zadet: [109 105 166 139 104]
Divo: [133  92 144 125  87]
bakuf: [104 120 165 134 178]
Bedi: [115  56 150 118 178]
zisu: [152 115  55 111 144]
mame: [157 127  42 118 156]
moz: [123 112 164 132 109]
mesod: [125  93 154 132 105]
gur: [103 104 166 139 183]
rest: [105 166 139]  [104]
where: [152]  zisu, 0
at: [115  55]  zisu, 1
step -1: [123]  [122]
rest: [104 166]  [139 183]

tunav: [118 137 133 121 141 140 128 116 138 132 140 130 128 137 134 136]
Tuliv: [138 123 133 125 123 129 125 133 124 124 117 124 130 130 125 132]
digek: [127 127 127 128 127 127 127 127 127 129 127 128 127 127 127 126]
baze: [157 103 101 136  87 106 124 154  97 124 106 140 149  96 114 126]
nabo: [128 128 131 128 128 127 129 130 130 129 127 128 130 129 130 127]
kesus: [118 137 134 114 142 150 123 109 136 134 140 132 127 141 135 141]
Vopas: [142 113 125 109 112 120 123 131 120 113 109 122 138 122 115 145]
baro: [140 124 128 132 125 136 126 129 122 130 123 132 128 131 127 134]
Fasab: [131 149 165 126 191 177 129  87 145 103 136  93  64 184 114 152]
step -1: [134 114]  [133 113]
asked: [128 128 131 128 128 127 129 130 130 129 127 128 130 129 130 127]  nabo

bovig: [115 185 103  97  69  83]
Dep: [127  97 185  69 103 128]
Gilob: [109 208  97  85  51  64]
lek: [151  62 171 156 197 168]
kar: [110 204 101  87  53  70]
zilok: [114 185 104  97  69  81]
at: [185 103  97  69]  bovig, 1
where: [62]  lek, 1
at: [97 85 51 64]  Gilob, 2
rest: [ 97 185  69]  [103 128]
step -1: [185  69 103]  [184  68 102]

kepeb: [ 79  51 123 135]
runug: [106 187 135 120]
denes: [121  86 206 103]
kof: [121  87 206 103]
at: [121  87]  kof, 0
rest: [ 87 206]  [103]
where: [187]  runug, 1
where: [86]  denes, 1
rest: [121  86]  [206 103]
step +1: [123]  [124]
where: [79]  kepeb, 0

vufab: [143 128 117 134 112 102 121 168 142]
gaput: [127 112 120 122 126 135 139 104 120]
vaki: [103 110 100 160 133  96 118 131 133]
sovam: [165 102 125 137 168 137 111 202 147]
vudug: [108 128 130 137 128 129 112 125 112]
sodi: [103 110 100 160 133  96 118 112 108]
nid: [132 129 129 137 127 112 129 115 120]
asked: [143 128 117 134 112 102 121 168 142]  vufab
at: [129 137 127 112 129 115 120]  nid, 2
at: [112 129]  nid, 5
rest: [137 127]  [112 129 115 120]
at: [102 121 168]  vufab, 5

dediv: [119 153 152 172 108 114 119 120 118 148  96 155 137 152 103 120 109  76
 138 101 131 129 165 114 121 143 158 110 143 126 105]
Bamok: [119 153 151 167 128 113  98 114 128 150 163 142 113 150 121  93 126  98
 127 132 120 102 167 113 131 127 109  95 156 145 103]
kal: [ 91 128 131  94 104 143  97 133 147 167 154 190 153 121 116 103 131 121
 149 109 117 147 130 155 133 138 158 111 107 121 132]
rest: [119 153 151]  [167 128 113  98 114 128 150 163 142 113 150 121  93 126  98 127 132 120
 102 167 113 131 127 109  95 156 145 103]
rest: [158 110]  [143 126 105]
step +1: [143]  [144]
step +1: [131 121 149]  [132 122 150]
rest: [131 121]  [149 109 117 147 130 155 133 138 158 111 107 121 132]

der: [136 197 110 142]
nitu: [109 142  75  97]
kivi: [136 197  78 116]
rest: [142  75]  [97]
at: [110 142]  der, 2
asked: [136 197  78 116]  kivi

beg: [141 119 127 149 133 116 120 136 112 132 140 130 142 132 153 121 124 113
 140 133 142 137 141 112 112 129 124 116 135 123 124 133 125 134 127 142
 117 120 121 128 133 144 131 148 133 125 135 145 130 119 114  61 128 157
 130 116 138 135 129 132 118 136]
kom: [113 134 105 111  97 100  70 146 114 109 142 122 117 142 108 142 137 121
 132  92 116 110 140 173 126 134 103 100 115 126 122 102 136 119 143 111
 135 133 133 128 133 131 138 141 124 124 132 120 125 166 147  61 140 110
 132 134 118 134 109 162 128 110]
vum: [132 115 138 111 127 135 146 110 156 129 101 107 110 109 120 135 134 134
 121 149 132 125 119 126 141 124 144 135 137 135 126 108 122 129 118 132
 116 127 136 124 121 110 124  92 130 129 111 110 130 122 135  61 126 101
 129 130 117 119 121 104 138 125]
fir: [132 117 136 118 127 132 140 115 147 129 109 112 116 114 125 132 132 131
 124 145 133 126 123 124 136 125 140 132 135 133 125 114 123 130 120 132
 117 126 133 125 124 116 125 103 130 128 116 117 129 122 132  61 127 111
 129 128 121 122 123 111 134 127]
vizad: [130 132 123 142 130 121 117 139 110 128 144 139 140 138 139 123 124 121
 134 119 130 132 136 125 118 130 119 121 126 123 128 139 130 129 133 130
 131 126 122 130 133 141 131 151 128 127 138 141 128 129 120  61 129 149
 128 124 136 134 132 140 120 131]
rodu: [147 114 128 157 135 112 118 138 108 134 142 128 146 132 164 119 124 107
 144 138 149 142 145 104 107 128 124 112 139 122 122 133 123 137 126 149
 110 116 119 127 135 149 131 153 135 123 135 150 131 113 108  61 127 166
 130 111 142 137 128 131 114 139]
pil: [114 134 104 115  97  98  68 148 110 110 145 154 120 144 111 141 136 120
 133  90 116 111 141 172 124 135 102  98 115 125 122 104 136 120 144 112
 135 133 132 129 134 134 139 146 124 124 134 123 125 166 146  61 140 115
 132 133 120 135 109 164 126 110]
neri: [132 115 138 111 127 135 146 110 156 129 101 107 110 109 120 135 134 134
 121 149 132 125 119 126 141 124 144 135 137 135 126 108 122 129 118 132
 116 127 136 124 121 110 124  92 130 129 111 110 130 122 135  61 126 101
 116 149 140 123 171 137 131 139]
zogu: [152 110 128 165 137 107 115 141 102 136 147 129 152 134 174 116 122 101
 149 139 155 145 150  98 101 128 122 107 142 120 121 135 121 139 126 155
 106 114 116 127 137 155 132 161 137 122 138 157 132 110 102  61 127 178
 131 106 146 139 128 133 110 142]
step +1: [120 133  90]  [121 134  91]
asked: [113 134 105 111  97 100  70 146 114 109 142 122 117 142 108 142 137 121
 132  92 116 110 140 173 126 134 103 100 115 126 122 102 136 119 143 111
 135 133 133 128 133 131 138 141 124 124 132 120 125 166 147  61 140 110
 132 134 118 134 109 162 128 110]  kom

paka: [ 59 109  95  79  94 108  81 115  96 127 114 168  97  78  74 117 103 116
  79  97 128]
sirob: [165 117 189 175 156 151 210 132 142 133  99 125  95 118 177 109 127 121
 167 177 158]
vudo: [103 133 115 109 122 129 110 130 122 134 136 150 123 115 112 133 123 134
 113 121 134]
sodez: [130 115 133 135 127 122 131 119 123 128 117 121 123 126 125 119 128 119
 126 130 126]
vid: [127 181 118 178 151 125 181 118 138 138 132 157 120 111 131 140 117 136
 119 132 147]
buvu: [163  95 174 178 151 125 181 118 137 138 132 157 114 127 154 110 123 135
 159 162 142]
tukig: [130 115 133 135 127 122 131 119 123 128 117 121 123 126 125 119 128 108
 126 130 126]
asked: [130 115 133 135 127 122 131 119 123 128 117 121 123 126 125 119 128 119
 126 130 126]  sodez
asked: [163  95 174 178 151 125 181 118 137 138 132 157 114 127 154 110 123 135
 159 162 142]  buvu
rest: [123 134]  [113 121 134]
rest: [138 138 132 157]  [120 111 131 140 117 136 119 132 147]
where: [81]  paka, 6

Felak: [ 65 116  63  96  91 121  85]
meger: [ 94 104 103  64 136 171 192]
vizu: [119 190 122  67  76 166  90]
turak: [ 77 157  76  87 143  72 135]
Kezul: [ 93 167 107 150  93 163 154]
sasa: [139 159 124 183  70 168 190]
Rurel: [ 94 104 103  64 136 163 153]
dor: [135 162 182  97  97 125  89]
savib: [117  79  63 121 141 188 112]
kek: [ 90  91  73  64 114 178 140]
rest: [162 182  97  97]  [125  89]
step -1: [ 65 116  63]  [ 64 115  62]
step +1: [107 150]  [108 151]
where: [124]  sasa, 2

silof: [111 103 108 145 135 126 154]
kive: [125 135 110 141 124 102 110]
fasok: [144 127 118 111 132 139 136]
pev: [107 142 136 162 124 156  99]
Nafop: [123 128 123 131 132 122 121]
Popi: [110 122 143 135 139 134 120]
rusi: [110 103 133 144 130 105  97]
kosuv: [ 41 103 107 144 114 181 119]
rest: [103 107]  [144 114 181 119]
at: [123 131 132 122]  Nafop, 2
rest: [111 103]  [108 145 135 126 154]

